[[151 147 133 132 127 110 113 145 112]
 [139 109 106 113 111 108 144 133 121]
 [146 113 122 140 122 115 135 134 112]]
->
[[151 147 133 132 127 110 113 145 112]
 [146 113 122 140 122 115 135 134 112]
 [139 109 106 113 111 108 144 133 121]]

[[143 120 135 123]
 [126 133 123 133]
 [118 118 104 121]
 [141 125 133 124]
 [126 132 124 133]
 [120 128 120 130]]
->
[[126 133 123 133]
 [126 132 124 133]
 [120 128 120 130]
 [141 125 133 124]
 [143 120 135 123]
 [118 118 104 121]]

[[140 131 118 127 113 130]
 [150 129 113 118 122 144]
 [143 133 109 121 126 141]
 [131 132 118 129 122 129]]
->
[[143 133 109 121 126 141]
 [131 132 118 129 122 129]
 [140 131 118 127 113 130]
 [150 129 113 118 122 144]]

[[127 120 122 129 127 133 129 133 131]
 [135 134 133 131 143 118 118 124 118]
 [139 116 126 139 131 105 120 147 123]
 [119 137 124 118 124 140 136 123 135]
 [133 115 137 133 122 136 130 117 128]
 [126 131 116 130 112 117 134 140 133]]
->
[[119 137 124 118 124 140 136 123 135]
 [135 134 133 131 143 118 118 124 118]
 [126 131 116 130 112 117 134 140 133]
 [127 120 122 129 127 133 129 133 131]
 [139 116 126 139 131 105 120 147 123]
 [133 115 137 133 122 136 130 117 128]]

[[135 113 103]
 [128 119 111]
 [142 114 111]
 [114 149 121]
 [122 147 142]
 [134 109 131]
 [115 151 135]
 [136 107 132]
 [135 112 112]
 [135 111 110]
 [118 144 120]]
->
[[115 151 135]
 [114 149 121]
 [122 147 142]
 [118 144 120]
 [128 119 111]
 [142 114 111]
 [135 113 103]
 [135 112 112]
 [135 111 110]
 [134 109 131]
 [136 107 132]]

[[117 147 123 126 106]
 [129 155 131 132 125]
 [137 113 131 118 138]]
->
[[129 155 131 132 125]
 [117 147 123 126 106]
 [137 113 131 118 138]]
---
[[129 123 147 136]
 [130 114 146 150]
 [137 135 148 111]
 [137 134 146 110]]
->
[136 146 135 137]

[[136 124 117 128 150]
 [115 121 122 127 137]
 [140 137 119 139 133]
 [133 148 118 126 134]]
->
[150 127 119 148]

[[106 112 141]
 [149 146 115]
 [106 112 143]
 [106 112 150]]
->
[141 146 106]

[[155 137]
 [126 127]]
->
[137 126]

[[125 111 107 110 117]
 [105 105 150 129 135]]
->
[117 129]

[[146 139]
 [133 128]
 [127 107]
 [105 118]]
->
[139 133]

[[115 118 135]
 [106 115 144]]
->
[135 115]

[[153 119 117 150]
 [144 135 141 145]]
->
[150 141]
---
[[104 132 122 149 151]
 [140 131 144 154 148]
 [129 135 117 123 112]]
->
[[151 149 122 132 104]
 [148 154 144 131 140]
 [112 123 117 135 129]]

[[134 121 104 134 138 138 148]
 [127 132 112 139 121 110 147]
 [125 145 110 145 140 144 131]
 [126 135 108 135 140 117 146]
 [133 140 146 151 141 137 126]
 [133 105 121 143 122 121 121]
 [137 122 130 106 135 142 147]
 [116 122 149 155 131 153 114]
 [114 128 147 102 122 146 108]
 [113 140 118 144 121 147 120]
 [128 109 146 118 139 125 124]
 [113 130 107 100 122 147 122]]
->
[[148 138 138 134 104 121 134]
 [147 110 121 139 112 132 127]
 [131 144 140 145 110 145 125]
 [146 117 140 135 108 135 126]
 [126 137 141 151 146 140 133]
 [121 121 122 143 121 105 133]
 [147 142 135 106 130 122 137]
 [114 153 131 155 149 122 116]
 [108 146 122 102 147 128 114]
 [120 147 121 144 118 140 113]
 [124 125 139 118 146 109 128]
 [122 147 122 100 107 130 113]]

[[119 131 106 134 117 106 125]
 [121 129 122 126 131 137 146]
 [134 115 124 121 133 141 135]
 [130 131 125 134 123 104 139]
 [132 133 125 136 138 119 135]
 [128 137 130 131 146 143 126]
 [132 129 129 126 114 140 125]
 [128 127 131 114 128 141 133]
 [133 120 132 117 141 131 126]
 [124 135 131 127 122 150 128]
 [126 122 137 117 115 129 122]]
->
[[125 106 117 134 106 131 119]
 [146 137 131 126 122 129 121]
 [135 141 133 121 124 115 134]
 [139 104 123 134 125 131 130]
 [135 119 138 136 125 133 132]
 [126 143 146 131 130 137 128]
 [125 140 114 126 129 129 132]
 [133 141 128 114 131 127 128]
 [126 131 141 117 132 120 133]
 [128 150 122 127 131 135 124]
 [122 129 115 117 137 122 126]]

[[135 121 123 138 135 126 124 137 125 145 126 144 142 121]
 [137 145 122 123 123 134 156 119 134 124 136 139 131 123]
 [130 134 126 132 134 127 157 130 129 118 151 118 123 122]
 [132 114 121 132 127 130 100 128 128 129 127 132 125 121]
 [132 135 136 130 128 125 103 138 135 140 136 130 118 129]]
->
[[121 142 144 126 145 125 137 124 126 135 138 123 121 135]
 [123 131 139 136 124 134 119 156 134 123 123 122 145 137]
 [122 123 118 151 118 129 130 157 127 134 132 126 134 130]
 [121 125 132 127 129 128 128 100 130 127 132 121 114 132]
 [129 118 130 136 140 135 138 103 125 128 130 136 135 132]]

[[112 123 140 134 149 140 130]
 [131 130 123 123 118 115 126]
 [145 135 119 123 109 117 128]]
->
[[130 140 149 134 140 123 112]
 [126 115 118 123 123 130 131]
 [128 117 109 123 119 135 145]]

[[120 132 127 135 129 124]
 [101 109 116 123 120 132]
 [106 122 121 130 134 120]
 [154 150 140 139 145 146]
 [126 120 123 115 122 113]
 [112 112 108 104 104 104]]
->
[[124 129 135 127 132 120]
 [132 120 123 116 109 101]
 [120 134 130 121 122 106]
 [146 145 139 140 150 154]
 [113 122 115 123 120 126]
 [104 104 104 108 112 112]]
